(in the rows, 128 means zero)
Which row each row swaps with, under one turn or mirror:
J_416: [110  81  94 143 116 130 127 127 119  83 122  89 108 140 134 156 142]
J_712: [123  87 112 141 107 123 134 118 133  93 126  88  89 152 152 138  94]
J_335: [128 127 103 140 113 115 110 166 161 121 129 139 103 104 124 138  93]
J_937: [131 119 116 128 114 130 146 131 111 135 106 114 113 182 165 136 127]
J_982: [114 128 120 144 128 148 108 162 139 155  87 153 116 144 126 151  88]
J_643: [106  86  90 129 112 137 121 132 118 104 127  79 106 148 124 150 154]
J_89: [105  80  93 133 115 129 128 129 123  86 121  81 100 151 130 150 128]
J_844: [147 110 134 147 109 149 152 138 148 115  94 126 123 172 127 171 145]
J_434: [114 119  89 147 134 129 114 152 169 137 132 115 109 101  99 148 111]
J_456: [120  75  96 133 105 131 137 129 132  82 124  91 100 157 130 150 131]
J_450: [124 124 111 148 117 154 118 152 168 144  92 156  89 150 125 147  97]
J_763: [105 109  95 155 132 150 111 145 164 147 130 107 120 110  94 155 120]
J_792: [130 111 101 141 113 132  91 165 136 141 121 119  77 112  91 163 128]
J_768: [116 105  97 155 111 146 104 175 113 157  97 131 133 127 111 163  98]
J_777: [115 123 112 150 109 150 121 163 154 144  87 157 111 143 137 147  96]
J_651: [124  85 112 140 102 123 133 121 135  89 122  96  97 154 144 135  95]
J_637: [120 110  96 146 128 119 115 155 163 133 134 133  95  93 112 150 114]
J_509: [109 106 125 180 131 158 127 127 120 132  90 109 149 150 110 162 124]
J_655: [118 124 112 144 119 146 104 166 154 146  92 162 101 147 128 147  98]
J_822: [115  90 130 172 126 146 134 140 106 127  89 125 144 158 114 147 142]
J_184: [136 141 104 135 129 115 112 160 149 125 142 139 109 106 129 136 101]
J_535: [126 119  92 139 134 138 112 148 175 134 128 118 102 100 106 150 105]
J_877: [123 108 105 115 135 170  94 132 138 155 114 149  84 140 140 153 123]
J_144: [144  69 120 139 119 141 148 121 127 129 136  83 117 140 121 154 128]
J_981: [124  95 128 143 117 138 116 121 109  85 121 101 111 154 138 138  83]
J_309: [142 123 133 150 110 162 119 146 118 130  98 141 153 141 116 162 139]
J_748: [121 116 119 116 114 144 147 137 128 132 102 113  96 171 174 134 122]
J_986: [105 136  98 124 136 142  99 141  95 154 128 124 107 144 130 140 156]
J_49: [129 111 126 134 151 122 120 117 113 156 130 117  66 149 125 135 138]
J_517: [130  73 140 159 129 124 127 150 123 128  92 140 131 138  99 154 129]
J_705: [130 122 108 126 118 116 108 163 165 118 129 133 102 105 119 135  94]
J_260: [136 118 142 156 120 155 121 159 122 141 100 139 154 137 114 168 120]
J_901: [125 129 120 137 134 176 102 109 100 154 126 116  86 163 140 152 128]
J_681: [130 110 125 122 122 139 145 126 130 127  95 110 111 177 170 137 121]
J_761: [130 122 105 141 120 133 141 142  97 151 125  74 107 165 143 150 127]
J_336: [116  98 129 182 129 155 140 129 108 134  98 107 150 156 119 153 130]
J_498: [132 103 120 103 114 143 149 137 134 120  98 119 110 168 172 142 131]
J_467: [106 137 105 134 138 143  94 150  95 159 123 130  97 133 125 142 146]
J_452: [127 124 117 138 127 152 103 111  95 150 124 120  90 167 150 148 130]
J_801: [115  73 114 144 115 124 139 123 131  90 128  91  86 143 137 156 127]
J_753: [105 121 110 182 150 150 124 136 153 137 108 102 141 129 100 158 128]
J_953: [ 96 105  87 130 135 135 103 137  94 119 125 107 113 152 129 143 162]
J_890: [145 147 112 138 115 116 108 146 138 120 138 134 118 113 128 133 103]
J_928: [110 135 117 138 157 144 104 134 107 170 119 124  95 139 125 134 144]
J_542: [112 116  93 157 141 142 112 148 163 134 141 116 104  99 105 155 114]
J_293: [120  84 114 154 114 135 122 120 118  87 113 101 102 150 145 148  84]

J_89 pairs with J_434
J_937 pairs with J_982
J_416 pairs with J_542
J_643 pairs with J_763
J_509 pairs with J_986

